[[ 0.97  5.68  3.85 -5.04 -1.73]
 [-4.47  3.85 -2.46 -4.99  1.91]]
=>
[[ 5.68  3.85]
 [ 3.85 -2.46]]

[[ 0.00  4.88  2.80  1.98]
 [ 3.94  1.04 -6.64  1.25]
 [ 1.86  1.94 -0.73  0.64]]
=>
[[ 4.88  2.80]
 [ 1.04 -6.64]]

[[ 1.09  5.51 -0.38]
 [-0.85  4.30 -1.12]
 [-4.20  1.52 -2.41]
 [-2.33  3.31 -1.69]
 [ 0.93  5.36 -0.44]]
=>
[[ 5.51 -0.38]
 [ 4.30 -1.12]]

[[ 2.55 -1.87  0.97  2.90  2.80]
 [-0.45  3.26 -5.88 -5.71 -1.49]]
=>
[[-1.87  0.97]
 [ 3.26 -5.88]]

[[ 1.97  0.49  0.94]
 [-0.71 -4.84 -1.21]
 [ 1.33  0.11  0.24]
 [ 1.68 -5.45  1.54]
 [-0.19 -2.42 -0.68]]
=>
[[ 0.49  0.94]
 [-4.84 -1.21]]

[[-0.44  0.40  1.23  1.53  4.22]
 [ 2.30  0.15 -2.07  0.69  0.78]
 [-1.93  5.75  0.37 -0.48 -2.49]
 [-2.16  2.37  0.35  4.54 -1.44]
 [-5.14 -6.91 -2.77 -4.56  0.26]]
=>
[[ 0.40  1.23]
 [ 0.15 -2.07]]

[[ 4.88 -4.45 -6.86  1.74  1.30]
 [-0.87 -1.86 -3.47  0.76  1.28]
 [ 2.63 -2.04 -6.39  4.18  1.28]
 [ 2.09 -2.66 -3.44  1.59  1.28]
 [ 2.05  5.76 -3.47  1.59  1.98]]
=>
[[-4.45 -6.86]
 [-1.86 -3.47]]

[[ 0.11  2.12 -0.52]
 [-0.30  0.01  7.07]
 [ 0.13  3.06  4.74]]
=>
[[ 2.12 -0.52]
 [ 0.01  7.07]]
